In the rows, zero is written as 128.
One hidden turn or mirror swaps the rows below in pairs. Which row is each named row swapped with?
The rows were stretched afterwards, more along some directions than others.
renom: [147 134 122 135 157 115 165 108 105 141 141 133 132 113 128 153 106  99
 148  87 154 148 148]
kasul: [110 121 118 120 121 133 119 180 112 117 144 135 131  70 121 109 106 142
 147 116 140 109 124]
gaki: [136 121 151 128 135 140 113 122 132 118 123 104 118 121 137 101 181 129
 103 153 134 158 115]
kag: [130 117 122 134 131 133 163 110 129 135 119  90 140  89 126 128 131  98
 132 145  99 134  99]
bules: [135 159 165 129 161 109 130 134 130 123 156 160 148  94 123 100 137 147
 150 114 159 131 128]
tevo: [132  98 100 117 106 137 116 156 135 132 141 146 126 162 139 130 115 128
 104 109 116 115 135]
vavi: [134 152 153 130 157 107 135 146 137 115 164 153 160  95 128  99 138 149
 140 110 155 136 131]
vari: [122 142 122 149 115 123 132 108 138 139 133  90 120 101 150 140 150 113
 177 113 127 134 126]
Fer: [116 136 139  97 115 117 137 121 133 129 133 116  89 130 122 122  94 116
 157 135  94 125 112]
dok: [133 141 161 125 164 112 138 148 132 123 160 163 155  96 118 102 124 151
 131 107 159 125 132]
Poveb: [124 145 120 153 120 124 132 104 138 144 131  94 115 105 152 144 149 113
 177 113 129 134 132]
vok: [135 129 123 109 137 141 151 101 153  95 151 101 157 114 103 137 113 145
 132 120 132 150 119]
Gozim: [114 123 147  98 130 124 101  99 120 115 105 139 103 139 111 135 109 121
 139 134 154 127 115]
vafu: [124 102 105 133 115 134 124 156 130 144 139 143 113 156 144 128 112 121
 115 106 111 114 139]
Tapu: [124 136 115 150 114 124 136 105 138 146 131  93 122 111 153 145 145 119
 172 105 127 140 131]
rali: [121 119 140 166 128 126 161 146 112 151 144 116 136  74 116 117 125 108
 129 119 109 110 132]
guli: [126 100  97 130 103 137 123 151 128 138 137 132 107 154 143 129 120 119
 119 115 113 106 121]
Memas: [144 119 103 138 118 133 116 152 110 129 128 130 111 126 140 144 138  87
 104 138 124 123 134]
sek: [126 134 120 143 141 144 163 102  97 135 125 117 101 168 100 133  97  99
 141 144 135 137  94]
tabi: [148 145 121 108 119 125 105 140 161 113 139 121 177  93 132 126 134 136
 126 124  97 112 138]
sus: [122 139 107 112 115 112 158 133 144 125 156 106 129  96 105 124 153 140
 135 127 110 123 107]
viv: [120 154 123 134 107 116 137 150 138 154 109 118 141 136 141 122 125 118
 139 135  80 126 138]
Sabi: [129 100  95 121  99 135 121 148 135 135 135 137 121 167 143 136 119 118
 113 109 108 117 126]
vir: [118 133 114 122 138 128 153 117 118 130 136 115 110 107 122 146  92  89
 167 133 136 111 107]
saziv: [130 135 116 145 113 133 122 110 134 136 135 100 124 108 152 138 145 107
 170 112 123 135 128]
fet: [133 142 141 150 150 127 161 116 119 104 145  89  81 115 103  90 143 128
 157 148 153 150 101]
leme: [128  87 121 114 126 147 133 143 116 111 135 118 104 126 121 136  83 116
  97 130 132 120 126]
desut: [113 149 151 151 133 101 135 139 152 114 124 119 108 100 132 105 112 121
 156 144 134 119 136]
kalog: [137 131 153 124 133 141 110 106 133 116 117  92 111 114 131 110 187 116
 116 159 136 154 107]
mika: [124 129 114 149 115 126 135 106 136 145 129  94 123 109 155 141 141 114
 173 106 125 129 124]
Pokez: [125 111 100 126 101 129 115 157 134 139 135 144 112 159 140 132 119 125
 120 112 113 108 131]
loma: [110 128 129 160 132 120 139 154 112 141 145 172 139 106 139 118 105 143
 124 114 161 119 133]
teneg: [119 130 122  99 103 129 143 115 127 129 135 108  81 136 125 125  96 105
 144 141  96 131 102]
demug: [106 141 135 133 119 119 153  98 118 118 122 121  90 151 143 107 126 101
 155 138 155 152  94]
desin: [141 147 165 109 153 122 124 131 128 110 157 154 164 105 113  96 144 146
 132 119 144 137 116]
bonif: [124 135 165 141 146 134 121 123 128 125 121  99 121 103 135  98 189 132
 118 150 128 152 116]
Luku: [ 93 113 123 143 134 116 170 151 125 123 167 125 124 105 133 114  94 127
 132 133 150 117  98]
rapu: [135 139 137  83 105 116  86 129 147  91 118 122 128  99  97 119 163 159
 128 122 124 125 132]
vemol: [111 136 131 132 131 104  97 142 159 131  96 146 122 129 118 124 141 147
 144 143 136 117 114]
losat: [113 154 118 156 100 118 132 168 137 133 105 109 109 108 161 100 148 132
 156 146 127 115 105]
vamiz: [158 111 119 113 140 149 143 110 104 111 148 130 112 124  81 128 106 113
 115 136 160 135 115]
Bakim: [121 140 118 161 121 123 135 112 132 150 129 101 112 104 152 148 145 114
 175 104 128 129 134]
maro: [142 132 148 127 137 136 104 108 131 126 115 109 111 128 130 118 184 125
 108 150 131 157 125]
demar: [118 143 115 151 142 119 151 124 134 145 103 128 114 160 149 128 110  96
 158 130 139 131 105]
debav: [127 129 159 128 141 137 110 112 130 128 110 102 120 112 127 107 185 129
 114 154 126 150 116]
Guban: [140 125 129 124 145 139 143  90 125 144 119 127 141 120 119 124 122 119
 132 123 150 118 124]
Refe: [117 114 125 111 124 140 129 169 103 111 151 130 124  62 110 110 108 140
 143 115 144 112 118]
gile: [115 142 132 126 126 136 113 138 149 108 118 118  85 140 107 131 129 134
 116 161 108 111 125]
Pab: [149 120 114 118 144 158 155 115 107 113 142  68  91 110 106 120 158 111
 113 136 132 141 108]
molud: [137 128 152 117 148 135 140 150  86  86 142 135  81  87  83  94 110 113
 133 133 156 106  97]
vofaz: [110 147 154 176 132 118 144 130 134 119 124 105 129 118 139 117 101 133
 150 135 127 136 128]
depa: [105 141 141 113 115 116 133 132 126 141 122 117  77 119 125 114 100 110
 158 147  99 120 107]
fune: [146 129 135 184 143 144 153 117 110 134 138 102  87 113 138 138 119 121
 121 131 154 143 119]
Tol: [129 100 104 118 108 134 118 154 131 139 137 146 122 161 134 133 114 128
 108 107 114 113 135]
Daduz: [129 140 155 147 143 110 157 102 140 110 149 102  70 116 107 118 125 145
 147 136 156 150  97]
Pego: [153 144 122 139 125 136 181  95 107 146 137 102  93 124 123 131 117 129
 149 117 144 149 101]
suvel: [114 126 125  92 101 126 137 127 132 127 128 116  91 129 126 121 101 107
 144 143  90 121 102]
muz: [119 123 126 110 122 134 119 173 102 113 150 141 120  67 113 101 114 136
 153 121 150 117 114]
devus: [133 147 167 116 153 115 134 143 129 102 170 152 156  93 113  87 133 149
 138 118 153 130 113]
Sipas: [127 122 132 144 117 143 151 142 129  85 160  86 112  95 139  74 141 116
 120 155 157 116  90]
vofe: [114 130 137 105 108 117 136 132 132 136 130 124  88 122 133 115 100 117
 145 137  98 130 114]
zupo: [122 113 130 105 122 139 124 168 106 106 157 130 133  74 108  98  99 140
 140 120 145 124 108]
mazo: [120 108 121 110 119 145 113 171 111 111 147 120 133  75 113 111 119 140
 135 128 131 117 116]
refa: [137 126 144 101 118 135 131 119 100  99 130 123 123 115  89  98 127  86
 151 120 138 123 101]
ruzev: [157 150 136 129 127 148 154 121  87 112 157  96 119  93  99 118 131 124
 147 116 147 152 119]
temo: [145 145 145 133 123 114  95 125 160 119 119 141 142 123 118 115 128 151
 134 147 108 126 140]

rali is swapped with refa
depa is swapped with zupo
Tapu is swapped with Pokez
bonif is swapped with desin
vemol is swapped with Daduz
rapu is swapped with sus
suvel is swapped with Refe

One hidden turn or mirror swaps the rows below in pairs. Which row is each named row swapped with?
The rows were stretched afterwards, more along some directions than others.
vapep: [112 149 156 139 109 128 111 105 138 146 125 101 125 134 107 107 143 129
 139 123]
zal: [133 121 131 124 147 140 126 140 129 135 145 135 163 133 150 125 116 135
 128  73]
Sezu: [150 106 131 126 114 114 125 139  80 131 133 140 157 123 154 155 140 125
 139 100]
Bebem: [125 113 142 124 147 142 141 137 131 126 140 136 156 128 152 130 106 133
 113  76]
lam: [148 117 132 127 119 116 133 140  64 129 123 142 150 110 159 171 130 125
 117  97]
ruf: [117 149 149 139 109 129 105 112 134 146 124 100 129 132 113 105 149 115
 139 125]
tizor: [125 151 134 106 140 130 115 137 135 133 121 136  89 107 134 119 127 136
  92 128]
tid: [124 120 146 132 150 138 138 137 129 136 137 136 149 139 152 123 113 133
 119  75]
sivi: [124 110 140 127 143 136 144 140 133 128 135 133 163 128 148 134 111 133
 111  81]
Morom: [122 140 136 110 135 133 121 129 151 131 121 139  94 127 125 116 129 135
 120 128]
zoni: [123 133 133 108 136 122 121 135 145 128 122 133  99 127 133 112 124 126
 117 134]
bekas: [113 144 140 103 138 121 125 134 148 144 127 133  83 122 140 122 119 139
 104 133]
pomo: [122 120 137 124 140 138 136 138 130 135 143 132 148 126 148 136 109 141
 117  69]
vige: [119 138 142 110 148 128 116 134 140 128 121 141  84 120 124 107 132 148
 104 126]
labo: [119 130 146 159 113 129 141  86 133 138 115 124 132 126  95 140 117 119
 146 115]
tebo: [134 114 145 125 150 141 147 141 126 133 134 134 164 135 153 123 117 119
 106  87]
pibep: [118 114 145 133 146 128 138 140 122 131 145 136 155 124 146 122 109 136
 113  78]
detun: [120 143 131 108 136 125 114 131 139 129 125 131  92 123 139 108 122 147
 108 129]
zib: [119 122 138 123 142 140 143 139 136 139 144 139 151 120 145 138 108 140
 110  71]
Dif: [113 127 136 155 119 115 121  84 138 134 119 121 124 127  99 134 125 138
 158 118]
bazo: [154 108 133 134 116 124 133 136  73 123 131 143 160 114 138 157 134 120
 131 101]
sor: [124 109 138 125 149 127 131 140 132 129 142 131 153 127 150 127 126 135
 120  80]
gafo: [107 121 132 153 114 114 111  80 132 139 118 128 126 123 102 144 133 147
 154 108]
tuge: [120 137 136 109 131 138 134 128 139 121 116 134 103 118 127 123 122 127
  99 136]
ros: [145 117 133 128 118 116 132 137  68 126 130 142 146 106 147 168 128 131
 117 105]
Zuz: [104 127 139 158 110 113 126  86 139 135 115 112 130 127  98 135 116 131
 152 115]
tul: [148 108 133 130 116 126 123 134  77 118 118 135 162 123 151 157 144 119
 116 115]
zefev: [106 132 139 147 111 110 116  88 139 149 122 118 113 123 112 148 122 142
 149 123]
Tef: [122 138 144 108 138 125 130 135 135 126 112 134  98 116 131 125 119 118
 103 137]
Zaki: [142 111 136 135 116 117 135 138  67 125 118 141 156 118 145 165 140 118
 119 105]
teb: [126 147 135 100 137 126 118 137 135 136 122 125  90 120 142 113 132 122
  94 135]
luru: [156 122 129 131 132 118 116 147  67 117 120 143 151 114 159 157 138 124
 116 102]
Luz: [109 117 140 157 114 112 124  84 135 140 119 122 125 124  96 146 128 137
 156 126]
ret: [117 136 132 112 132 108 115 120 125 123 131 130 114 115 147 128 133 110
  94 127]
sirek: [115 125 141 157 119 114 119  90 138 135 112 115 132 124 102 134 127 125
 156 123]
nalus: [117 152 158 142 113 131 112 111 133 142 129 106 129 126 104 103 144 117
 131 129]
Kob: [149 115 135 126 126 114 136 146  72 136 132 140 154 120 158 164 132 123
 127 109]
pulez: [121 138 138 151 109 121 110  87 130 143 116 109 124 124 116 135 130 127
 142 117]
Bezar: [128 117 133 123 142 137 133 142 136 135 146 138 153 133 164 140 108 141
 122  74]
sono: [114 134 142 151 122 118 114  89 135 145 116 126 118 124 102 145 134 130
 148 114]
tov: [117 136 132 110 130 103 115 119 126 125 124 130 104 122 151 134 132 119
  99 121]
pumeg: [128 138 133 116 137 105 111 123 119 121 125 126 107 118 156 126 128 106
 102 123]
deta: [148 105 135 126 119 119 137 139  76 125 124 141 163 118 148 165 131 120
 122 110]
fude: [142 112 133 128 121 118 119 136  70 122 120 142 147 122 158 164 142 126
 121 110]
farud: [116 137 132 148 115 118 114  88 131 145 126 119 122 115 103 138 124 139
 143 113]
Dev: [117 131 139 106 140 129 131 136 151 134 124 142  95 123 136 117 119 137
 108 131]
Liko: [134 108 138 127 125 114 122 141  73 123 125 145 152 107 147 165 141 121
 112 110]
domu: [127 112 135 126 147 140 143 142 126 124 135 136 163 117 148 130 118 129
 105  78]

bekas is swapped with zefev
zal is swapped with luru
ros is swapped with zib
ret is swapped with nalus
Liko is swapped with pibep

